One turning vector, and how many steps it has turned
The counts run from 0 to 1218.
[ -4  58 -62  -1 -25   3 -40   8   4  19  28 -27 -23  16  31 -12  -6 -12
 -35  16   6 -45  28  41 -16 -47   8  46  47  34 -16  11   7  -9 -34  39
   7   0  42  -9   4  38 -17 -26  -4   1 -38  34 -24  -3  24   8  15 -46
  15  40  -9  19  17  25  35 -12 -18  -9  10  27  -6 -14  75 -39 -21  16
 -11  -8 -24  54 -17  15  15  45 -24  25   1 -20  48 -16 -56  32  -5]
1182
[-64  54 -70  -2   0  -6 -46 -16  18  17  43  -5  17   5  -4  26 -15   0
  20 -21  17 -27  37  25 -21 -27  -3  26  26   9   1  20  21 -27 -39   3
   9  10  29 -22   0  12  25 -22 -22   1 -50  11  18   8   9 -17  41 -33
  22   6 -12  30  35  51  16 -24 -13  -1  18  23 -45  24  61 -35 -21  -6
  16  21 -11  73   6  34   2  42  -7  20  -7 -20  36 -28 -76  20 -23]
392
[ -4  69 -51  28  -8 -50 -16   8  25   1  18  -7 -13  24  53  26  -5 -18
 -13   7  26 -37  17  42  14 -41  -2  53  42  26 -17   9 -24 -16   5  46
   4  21  34  -7   0  23 -33   1 -26  13 -37  33 -37  19  -5   7  16 -30
  25  45 -10  22  57  34   7  10   0  21  13  39 -11  21  80 -20 -24  28
  11 -11  -9  46  -7   0  -4  50  25  29   6 -30  34 -20 -48  22  13]
692
[-35  68 -68   0   7  -1 -44 -19  -3   4  33 -25  15  -6   2  -4 -36   6
   8  -8   4 -42  33  21 -30 -34  -8  16  19  15  -6  28  21 -14 -33 -11
   7 -22  27 -11  -5  36  17 -22 -44  -2 -48  44   7  21  14 -21  29 -43
   9  32 -43  44  20  29  14 -24 -34   4  30  20 -35  26  46 -58 -32 -19
  15  -1 -14  62 -15  30   9  28 -14   8  -1 -23  40 -39 -61  30 -46]
1004
[ -6  79 -56  29  -2  -7 -31  15   4  23  24 -21 -20  32  25 -20 -15  17
   5  -1  21 -58  18  30 -15 -77   8  60  45  -5   0  19 -11 -22 -26  10
  13  40  39 -29   6  27   0  -7 -18   5 -37  13 -20  27  14  -2  -4 -80
  10  31  20  15  27  10   3  10 -14  -4  22  50  11 -22  60 -36 -23  24
   9 -31   2  58   1   2 -16  39  -4  22  12 -25  37  -9 -62  27  -2]
291
[-22  80 -18  37   3 -12 -51 -23   0  35   6 -35   0   7  22  -4 -27   7
  35   0  20 -34  44  34 -26 -46   2  25   6  19   6   8  18 -35 -20  33
  15  29  28 -24 -12  15 -37 -12 -36 -13 -40  24 -13  27  -4   4 -13 -40
  13  26 -19  22  78  39 -31   8 -27   8  13  11 -35  31  65 -19 -28 -11
  10 -40  15  49 -11  -4 -17  36   8  18 -19 -12  32 -43 -55   7  19]
774
[ -3  62 -68  33 -26 -14 -16   9  11  19  30   2 -15  21  44   5  -6 -24
  -7  -4  13 -24  20  34   4 -61   3  51  43  17  -6  16  -5 -12 -26  40
  22  37  46 -14   1  24  -9  -8 -28  18 -54  18 -17  15   8   7  19 -74
  21  28   7  19  31  32  17  12  -9   5   8  42  -3 -19  65 -32 -20  34
   1 -18 -17  61  -7  10 -25  28  -6  42  -7 -26  40 -11 -65  35  13]
72
[-46  95 -39  -3  -2  -3 -63 -12 -13  27   4 -39  -3  16 -11  -1 -27  30
  39  -9  23 -56  56  19 -44 -49   6  24  21  -4  -2  16  34 -38 -44  16
  12  12  18 -30  -2  18 -14 -30 -20 -13 -50  24  28  17 -14  -9  -6 -37
  24 -11 -14  25  56  40 -21  -1 -42   8  14   0 -33   9  55  -5  -9 -16
  23 -20  -8  48   6  19  -2  35 -13  18 -10 -18  30 -33 -59  12  -6]
554
[-37  71 -63  -5 -12 -21 -43  -7   2 -15  10 -30   6   2  11  25 -31   6
  11 -13   6 -28  33  31 -27 -17 -10  27  22  33 -21  23  20  -6 -25   6
 -16 -17  26 -15  -6  30 -21 -30 -36 -11 -42  58  29  23 -20 -20  29  -6
  37  13 -48  54  44  41   9 -14 -21  32  17  10 -39  28  47 -35 -25  -6
  30  -6 -26  44 -11  49  18  38   6   9   9 -32  27 -45 -54  18 -16]
926
[-43  61 -82  -4  -5 -27 -32 -11  17 -17  26  -2  10   7  25  30 -19 -21
 -13   4  17 -33  28  19  -8 -29  -1  17  16  40 -16  21   0 -11 -15  22
   8 -20  35 -15   7  18   2 -12 -29   9 -41  30 -26   3   8 -12  38 -11
  27  41 -34  33  28  44  35 -15 -13  12   1  25 -33  17  73 -39 -27   8
   2  17 -34  74 -22  33  -3  48   3  24 -15 -21  44 -38 -64  28 -28]
197
[ -3 101 -47  41  -4 -24 -39 -27  -1  29   9 -26   0  18  16   3 -21   9
  45   4  31 -44  50  20 -17 -68   0  28  17   2  -9  14  -1 -30 -27  17
  28  29  22 -25  -9   8 -24 -12 -38   3 -41  24  -3  30 -14   0 -25 -64
  21  12 -28  33  56  26 -27  19 -19  15  15  26 -12  -4  54 -19 -22  16
  19 -43  -7  50 -12  -2 -29  28  11  28 -26 -39  21 -16 -42  12   2]
626
[-19  70 -69  -3 -27 -12 -35   4 -18 -16   8 -19  -4   0  13  12 -45  -1
   2  -6   4 -27  37  25 -36 -29   6  24  13  28 -36  11  16   8 -43  42
  -7 -27  24 -27  19  37 -36 -29 -25 -15 -56  58   2  18 -14 -13  15 -16
  39  11 -45  38  40  45  25  -6 -27  20  -8  10 -30   2  42 -24 -31  10
   7  -5 -30  48 -23  39  -4  27 -27  13  -4 -16  57 -52 -66  44 -22]
1145
[-38  81 -66  46   4 -30 -34  -8  10  27  20  -3  -3  18  -6   3  -8  -5
  20 -23  19 -30  33  11   6 -48   3  23   7  15   0  15  -8 -29 -18   7
  21  33  45 -21   1   1 -22 -25 -32  14 -35  10  -9  27  -2  -9 -11 -38
  22  31 -31  32  63  35   0  10 -11  18  19  31 -17  11  40   0  -5  16
  24 -38 -13  87  -7  19 -26  25  17  36 -43 -31  33 -38 -69  -4   3]
548
[-31  78 -48   0 -10   1 -48  -1  -9  11   9 -29  -3 -11 -16  -7 -18  -7
  10  -3   1 -20  43  20 -39 -31  12  23  20  16   2   2  48 -14 -42  30
   7 -10  30 -17  14  33 -18 -40 -36  -5 -67  19  24  15  -8 -10   9 -46
  26   0 -38  15  39  47  10  -7 -56   2  17  -3 -32   6  39 -30 -13 -25
   2 -25 -18  59  -9  20   0  19 -21  16 -29 -12  59 -44 -64  24 -20]
876
[-38  82 -80  14   6 -26 -35 -15   1 -11  21   5   7  11 -15  20 -27  13
  17 -11  39 -42  25   4 -16 -55  12  20  -4 -11  -6   5  10 -30 -36  19
  22  12  28 -29  28   8  -5  -1 -23  20 -53   4  -3  20  -7 -34  -1 -32
  38  22 -22  15  39  36  22   8 -33  17  23  26 -17 -13  47  -5 -14   2
   2 -13 -17  69  -3   5 -31  34   0  19 -39  -8  63 -42 -66  22 -45]
250
[-10  81 -54  -6 -26   6 -56  -5  -1   7  11 -42 -34  27  15 -19   3  19
 -31   9  -4 -63  29  54 -11 -36  -1  51  50  24 -10  15   9 -30 -24  18
 -10 -13  41 -19   5  49 -23 -20  -6   6 -28  63  19  24   4  14   4 -21
  30  25 -17  31  37  24  26 -24 -28   2  33  19 -14 -16  58 -29 -22   9
   3 -27 -27  46 -11  24  37  37 -12   6   1 -31  31 -14 -46  20 -22]
905
[-43  94 -50   2  -9  -9 -62  -9  15  31   5 -42 -20  19 -20  -3   1   7
  15  -1  18 -46  57  17 -13 -55   7  22  18  23  -2   2  31 -34 -40  25
   8   9  36 -26  13  11 -34 -40  -7  -2 -32  15  21  16  -8  -6 -19 -17
  34   4 -19  19  58  43   1   7 -25   9   7   6 -25  -4  57   9   2   5
  10 -30 -15  77  -9  27  -1  23 -14  26 -43 -13  38 -35 -65   8   2]
748
[-19  56 -42   1 -30  -1 -43   0   0  -6  29 -28 -15  20  47 -12 -18   2
 -31   7  -5 -42  22  55 -20 -23  -3  56  46  38 -13  21  13 -14 -23  41
  -3 -16  30 -11   0  50 -16  -4  -4  -3 -50  48  -7   3  11  13  26 -30
   1  39 -14  28  30  33  25 -32 -23  -5  18  23 -14   7  63 -41 -35  17
  -2  -1 -11  45  -8  20  27  51 -16   2  16 -20  46 -23 -63  42 -15]
686
[-39  69 -29  20  -7 -10 -54 -10   4  33  19 -26  -4   4   7 -11  -6 -11
   5  -4  -1 -18  53  39 -20 -26  -2  30  12  41   7   1  31 -30 -30  35
   3   9  32  -7  -5  23 -42 -39 -40 -12 -52  20  14  20  -9   9   0 -22
  17  18 -28  39  71  53 -14  -5 -29   9   3  -1 -38  30  51  -8 -13 -10
  21 -33  -2  69  -6  17   0  22   3  27 -31  -3  46 -48 -68   4  17]
922
[-67  68 -93   5  -3 -25 -40   3  12 -17  36   6   2  23 -12  11 -17  10
  -2 -30  21 -48   9  21   3 -38   3  31   9  11 -11  21  -5 -14 -31   0
  -4   3  36 -25  24  13   6 -12  -6  18 -34  21  -5  16  10 -26  17  -8
  36  28 -16  36  35  22  33 -13 -10  17  18  34 -14   6  46  -7 -24  15
  21   0 -21  81   9  53   1  41   2  15 -16 -14  51 -38 -81  14 -42]
172
[-27  88 -72  33  17 -23 -38  12  13  21  17 -24  -1  26 -10 -14 -10  14
  15 -20  21 -45  13  15  -7 -59   7  60  39  -9   2  25  -2 -31 -24  -4
   3  38  30 -15   7  10   5 -29 -35  13 -42   0   6  39   3 -18  -3 -67
  30  18   0  27  33  16  -9  16 -36  14  47  42 -10  -1  38 -27 -11  -2
  26 -42  -2  67  13  24  -5  24  15  26  -6 -37  33 -24 -65  10 -16]
709
[-31  74 -45  -9  13 -22 -46  -8   8 -14  20 -32   3  26  27  17 -25  40
  12  12  34 -72  18  38 -28 -54  -1  42  37   3 -22  23 -11 -24 -11  30
  -5  -8  23 -25  17  25  -2  11  -1   4 -38  38 -26   6  -2 -16  17 -24
  26  42   8  11  38  12  13  -5 -30  17  26  30 -19  17  83 -32 -29   2
   4   7  -4  41  -1   8  16  61  10  -1  31 -16  38 -37 -46  36 -36]
861
[ -2  82 -47  54 -14  -4 -36 -11  -4  36  21 -34   3  14  26 -18 -20  -3
   4  -6   1 -43  32  38 -10 -55  -3  44  23  19   4  21  -1 -23 -26   1
  19  34  41 -10 -23  27 -25 -26 -53   4 -38  37   7  48   6   8  -7 -70
   5  30 -37  49  49  20 -12   4 -27   6  36  38  -3   8  27 -39 -28  16
  27 -44  -7  58  -5  13 -16  20   7  28 -18 -42  22 -18 -50   9   5]
581
[-21  72 -61   6  18 -24 -26  11  -7 -11  17 -20  -5  -1   0   1 -27  14
   3  -6  14 -43  14  17 -38 -45   0  46  31 -16  -4  14  14 -12 -27  18
   1  -6  19 -17  21  36   9 -21 -42  22 -65  10  -1  31   1 -33   7 -66
  37  23 -17  10  21  14   4   8 -64  24  44  35 -16  -5  43 -47 -24 -26
   4 -34 -16  54  -2  13  -3  28  14  17  -7 -27  62 -41 -55  39 -56]
411
[-31  75 -87  10   3 -36 -26 -18   6 -22  16   2   7  11  12  36 -24  -3
   3  -1  39 -45  18   9   0 -40   0  12   4  29 -24  22 -23  -3 -13  11
   6  -9  40 -23  18  15 -15  -4 -32  18 -25  38 -35  15   0 -30  12 -17
  38  43 -43  33  36  30  27   0  -2  32  11  35 -16   7  62 -24 -22  13
  14   6 -37  71 -24  34 -17  41   8  24 -18 -27  44 -40 -52  33 -27]
126
[-25  82 -42  18  -1 -37 -37 -13 -12 -19  14 -22  10  29  34  22 -47  35
  28   2  31 -56  36  38 -22 -42  -6  35  -5  19 -36  26 -22 -12  -9  36
   3   0  20 -37   3  19 -39  11 -14  -9 -28  58 -23  18 -15  -3  -2  -1
  23  29 -22  42  69  26  -3  -1  -9  35  -4  23 -26  22  56 -17 -41  26
  25  -3  -1  36  -6  11  -4  40  10   3  14 -22  21 -51 -57  25 -14]
203
[-27  80 -36  22 -14   6 -58 -26  12  49  14 -29  -3   9  14 -17 -18  -8
   3   8   3 -40  50  34 -11 -40   5  14   7  47   5   6  14 -23 -26  22
  16  15  41 -18 -10  13 -45 -33 -22  -9 -36  26  -3  13   0   8 -18 -25
   6  31 -38  42  68  41  -2  -8 -14  -4   4  13 -22  12  51 -11 -19  -1
  10 -31 -10  83 -26  22  -3  30 -11  28 -43 -15  27 -27 -63   1  14]
7
[-10  93 -62   6   9 -33 -30  -3 -17 -25   3 -27  -2  12   3  20 -50  33
  17   4  27 -58  22  31 -25 -43   7  38  21 -10 -33  28  -5 -19 -17  12
  -3  -8  16 -32  18  31 -10   4 -28  17 -47  45   8  44 -25 -22   2 -37
  46  18 -24  20  38  13   9  12 -47  34  32  24 -13  -8  47 -27 -23   3
  19 -34 -16  28  -1  18   0  29  19   5   8 -35  40 -40 -32  38 -46]
481
[-23  73 -86  21 -12 -31 -32 -16  18 -13  29   0   0  29  30  26 -11  -1
 -10  -8  28 -46  12  23  13 -44  -8  39  30  23 -24  29 -36 -16  -9   8
   8   7  42 -22  -2  17  -4   2  -9  25 -21  40 -21  27  -4 -10  19 -27
  35  42 -21  33  24  21  32  -6  12  16  19  43  -6  -3  66 -33 -21  27
  20   0 -28  67 -13  32  -6  44   5  22   1 -47  31 -10 -57  26 -19]
1086
[ -9  65 -54  13 -16   2 -48  -3   2  34  23 -36 -14  11  27 -20 -11 -22
 -13   1   1 -34  37  50 -17 -39  -5  45  47  49  -4  20  14   0 -23  18
   9   3  49  -3 -17  34 -17 -39 -36 -18 -34  43   0  23  13  11  12 -53
   3  34 -19  49  26  32  17  -3 -12  -9   9  24 -16  -1  61 -50 -14   4
  14 -13 -17  61 -16  39   9  28 -25  21  17 -36  25 -23 -59  27  16]
40
[-42  67 -86  12  -4 -33 -26  21   7  -9  24   9  -9   5 -13   6 -12  -8
  -2 -12  22 -24  11   9  -9 -39  19  29   5  10   4 -10  11 -19 -31  29
   3   2  33 -21  33  20 -12 -26 -32  25 -62   3  -9   9  -4 -28   5 -23
  37  26 -21  18  42  41  25  10 -46  29  25  22 -27   1  45  -7 -10   7
   1 -25 -23  75  -7  22 -10  24   1  28 -40  -1  73 -51 -73  17 -35]
1140
[-27  97 -42  18  30 -29 -42  -7   3  19   3 -37  16   1  -3  11 -34  10
  41 -16  31 -33  35  19 -32 -46  -5  24  11  14  -9  18   4 -14 -17  13
  10  14  23  -8   8   7 -15 -25 -48 -15 -43  21  -6  29 -14 -27 -10 -39
  36  24 -22  31  49  27 -27  23 -41  35  27  26 -37  34  58 -32 -19 -26
  23 -35   1  47   2  27 -13  28  16  16  12 -21  29 -53 -51  22  -5]
431
[-49  71 -32   0  11   3 -59 -19   9  23  25 -36  14   6   6   1 -23  12
  26 -10  10 -49  42  33 -42 -23  -5  33  33   9   5  15  33 -32 -31   1
   8   4  28 -15  -9  29   9 -29 -25 -10 -53  22  15  11  13 -13  21 -38
   7  17 -12  25  45  33 -15 -20 -36   1  28  18 -49  30  67 -52 -27 -29
  14  -6   9  55   9  18  13  40  -4   1   7 -16  35 -41 -63   9  -4]
1005
